In the rows, 128 means zero.
Each named move below is a turn or a mirror, shown by a few rows before and after it. Which moves, in which order, take the first row of each later pair to the second? The first pair is answered.
Z_922 (before => after):
[115 132 131 107 121  77  97 132 138 122 163 101 139  66 146 132 152] => [126 153 115 149 143  85 110 150 159 109 160 122 106 108  84 159  93]
[116 128 151 153 148 140 172 135 109 156 128 141 140 134 203 135 117] => [121 135 141 171 156 141 177 140 120 153 126 148 130 150 178 138  94]
[120 130 100  95 124  73 131 120 172  70 138 114  85 117  98 130 121] => [113 121 108  76 115  71 127 116 165  77 143 106  97 104 122 121 144]
Z_127 (before => after):
[113 129 119 119 118 121 129  99 116 138 159 127 155  85 125 124 128] => [129 130 112 103 113 126 102 118 135 121 128 111 136  97  86 116 148]
[125 138  91 152 143 167 168 119 101 161 129 171 140 171 143 127  75] => [144 143  83 129 133 180 126 147 123 131  90 156 111 193  87 113 100]
[147  95 144 131 122 182 168 112 101 154  83 136 135 181 131  80 160] => [142  96 148 135 125 180 178 105  96 160  91 135 143 176 147  83 154]
Z_534 (before => after):
[129 121 121 102 125 137 113 123 122 112 106 109 135 117 115  99 172] => [124 150 128 145 142 118 116 159 147 108 121 125  99 145  98 134 113]
[137 108 157 104 114 129 124 151 114 158  97 141 125 116 169 125 104] => [138 111 159 110 119 124 123 157 122 157 100 144 116 124 164 132  91]
[147 108 136 108 114 149 123 143 155 135 112 121 118 122 126 130 139] => [147 117 135 115 120 142 121 150 163 134 115 126 109 129 119 141 124]
[153 134  97 149 122 135 155 120 129 103  91 136 109 186 108 144 101] => [158 115  94 118 110 153 153  96 109 110  80 126 135 162 124 117 143]
Z_590 (before => after):
[116 125 133 111 128 100 124  54 134 118 177 102 175  40 123 128 163] => [128 113 137 100 126 123 130  42 115 124 159 104 182  54 137 112 174]
[112 150 160  94 121 127 116 150 148 141  78 101 108 131 108 157 150] => [113 148 160  94 118 133 118 148 147 140  75 100 110 135 110 158 151]
[128 106 151 101  91  93 130 116 110 121 132 109 155  94 132 137 151] => [131 106 154 100  91  99 132 118 108 124 129 110 154  99 140 137 150]
Now pairs of rows:
Each pair is two moves apart.
[112 134 157  98 128 118  95 154 145 152 133 115 154 129 180  93 150] => [115 151 140 157 154 122 122 157 157 152 147 147 133 160 140 125  71]
Z_922 then Z_127
[123 131 118 149 140 146 159  96 117 128 122 155 142 158 121 127 103] => [131 122 123 106 120 151 121 110 124 115  91 128 135 150 110 103 162]
Z_922 then Z_127
[130 110 158 141 101 131 129 157 105 124 100  96  96 130 181 149 165] => [126 132 153 166 114 113 122 174 129 112 118 103  77 136 147 169 128]
Z_590 then Z_922
[133 130 143 120 135 138 135 166 110 136 116 143 116 166 178 150 109] => [128 117 130  77 118 132 120 134  97 129 124 119 143 117 177 125 159]
Z_590 then Z_534
[141 115 122 149 132 153 144 109 111 139 106 140 140 157 134 128 104] => [143 107 130 119 116 153 127 107 111 135  95 121 149 144 147 114 143]
Z_127 then Z_922
[144 155 144 136 129 130 128 145 162  84  93 132 122 133  73 155 146] => [117 143 156 151 133 112 176 106 123 121 145 146 166  97 159 169 127]
Z_127 then Z_922
[179 128 141 150 131 173  93 160 116 153  60 160 106 224 119 117 154] => [177 111 147 126 121 179  86 143 101 158  58 150 124 202 144  99 188]
Z_534 then Z_922
[140 140 123 130 132 124 107 145 150  91 112 119 104 129  66 126 118] => [122 150 145 133 128  97 102 164 159 103 132 114  98 122 104 143 112]
Z_922 then Z_534
[139 130 127 140 135 155 124 128 129 128 107 138 116 161 109 121 129] => [127 124 133 139 131 146 146 109 108 143 129 141 143 136 157 120 132]
Z_127 then Z_922
[131 138 141  68  88 122  99 108 125 172 128 120 149  81 173  89 154] => [150 172 111 130 123 137  99 140 166 141 110 149  92 152  63 118  69]
Z_127 then Z_922
[116 121 144 118 127 111 119 141 130 132 163 115 136 107 156 134 143] => [117 133 140 144 138 107 122 157 145 127 164 124 117 127 135 150 112]
Z_534 then Z_922
[116 111 106 121 123 110 169  52  91 147 172 127 177  78 132 110 127] => [ 98 122 134 132 128  80 167  82 107 152 191 129 165  75 158 133 109]
Z_534 then Z_922
[153 139 132 151 149 119 135 165 128 115 105 135 127 173  43 137 128] => [162 119 129 122 136 146 136 136 102 120  87 129 153 164  63 107 171]
Z_590 then Z_534
[ 72 151 134 143 122  72 117 164 150 129 187 115 136  75 183 154 114] => [ 96 164 121 145 125  86  87 199 183  97 147 110  90 117  96 150 108]
Z_922 then Z_127
[ 58 134 123 157 119  92 151 133 107 126 157 119 128 133 130 156 118] => [ 76 134 119 129 105 102 115 155 124 100 117 101 103 147  88 140 156]
Z_922 then Z_127
[101 121 169 172 130 123 153 146 112 157 154 149 140 143 179 175  62] => [136 120 165 111 105 143  72 190 151 109  78 108  95 163  94 140 144]
Z_922 then Z_127
[122 137 117 169 142 137 153 127 126 133 144 161 119 143 100 141  69] => [137 119 131  88 103 141  92 142 128 118 102 111 122 114 114  94 178]
Z_922 then Z_127
[158 120 116 105 141 152 116 105 134 112 109 134 170 104  84  99 152] => [139 117 147  95 130 122 104 115 133 125 126 117 173  83 140 104 167]
Z_534 then Z_922
[111 111 153 130 127 116 118 150 129 117 112 145 116 118 138 141 136] => [114 104 148 118 118 126 115 137 120 119 108 143 129 113 136 132 151]
Z_922 then Z_534
[ 93 117 114 112 121  79 112 110 114 106 183  73 138  48 114 134 156] => [ 84 134 123 138 134  60 115 137 133 107 193  79 116  64 111 155 121]
Z_534 then Z_922
[142 122 130  87 106 122  94 140 135 109 113  97 132 107 118 101 190] => [129 135 155 103 110  85  90 166 148 118 134  93 117 103 152 121 172]
Z_534 then Z_922
[123 122 117 126 135 137 122 145 104 147 163 139 135 134 166 128 128] => [129 114 108 118 133 150 124 132  99 144 152 137 144 135 152 118 136]
Z_922 then Z_534
[125 140 139 120 117 117 127 148 128 134 150 125 134 106 148 127 147] => [125 149 136 140 126 115 125 158 140 131 152 133 119 124 131 137 121]
Z_534 then Z_922
[111 129 131 154 122 112 132 119 132 133 158 120 126 105 133 140 113] => [121 125 130 125 110 116 104 131 138 115 135 102 112 105 116 123 150]
Z_127 then Z_922
[152 133 127 122 147 127 106 134 140  95 138 136 106 127  76 130 128] => [139 139 145 127 145 104 103 154 147  99 151 135  97 120 102 144 119]
Z_922 then Z_534
[120 150 165 153 141  98 121 186 164 121 127 133  89 142 144 145 107] => [118 136 177 121 122  95 107 179 153 130 122 119 104 115 179 129 150]
Z_922 then Z_127
[149 130  88 100 113 152  97  94 138  94 111 119 128  98  46  97 181] => [123 125 127  83 102 115  85 105 134 114 135 101 137  64 125 103 208]
Z_534 then Z_922
[130 136 124 126 124 129 153 107  97 149 141 144 161 143 175 141 117] => [125 154 113 150 135 115 149 116 119 132 156 151 143 151 135 161  84]
Z_922 then Z_590
[103 105 127  61 105 151  94 101 150  92 106 104 152  94 104 108 181] => [127 111 114  98 123 192 119 107 153  92  71 135 130 164  65 115 134]
Z_922 then Z_590
[123 115 103 130 125 165 135  97 111 129 100 133 174 154 130  85 117] => [122 127 104 159 138 152 138 117 124 129 105 145 152 172 116 106  81]
Z_922 then Z_534
[122 115 150 116 118 109 141 137 132 148 134 131 138 121 179 134 163] => [121 129 151 146 131 100 147 156 152 142 141 145 115 140 159 155 127]
Z_534 then Z_922
[114 129 111 120 127 141 113 121 124 119 120 120  95 106 145 119 166] => [117 139 101 154 141 140 139 125 131 121 131 138  87 128 123 137 117]
Z_127 then Z_922
[137 146 102 137 142 161 128 131 129 114 118 140 125 155  64 129 108] => [112 126 120 122 129 144 153  94  93 146 152 136 174 104 157 122 135]
Z_127 then Z_922
[150 129 137 157 136 165 136 148 114 143  78 159  90 195 143 136  99] => [134 132 164 152 130 141 132 165 118 150  96 152  91 176 186 146 104]
Z_922 then Z_534
[119 104 147  53 111 108  81 123 153 100 133 109 132  77 108 114 191] => [105 122 173  81 119  74  78 158 173 107 155 114 108  83 135 144 159]
Z_534 then Z_922
[139  94 107 105 122 134 130 138 139 118  87 143 142 144 128 104 148] => [127  93 121 102 117 116 123 145 139 126  98 134 143 133 163 109 153]
Z_534 then Z_922
[123 123  93 133 144  99 128  89 140 108 165 114 158  85  98 124 114] => [129 119  91 114 137 106 108  96 144  99 150 105 150  88  88 117 139]
Z_127 then Z_922
[100 115 159 105 126  67  91 168 149 125 132  62 101 118 163 105 128] => [117  97 136  79 117 101  92 131 126 121 113  56 124 106 142  74 166]
Z_922 then Z_534
[142 110 154 124 121 166 140 142 107 148  83 137 127 169 178 119 136] => [124 136 161 155 135 125 127 177 140 142 119 141 100 166 164 153  91]
Z_534 then Z_590
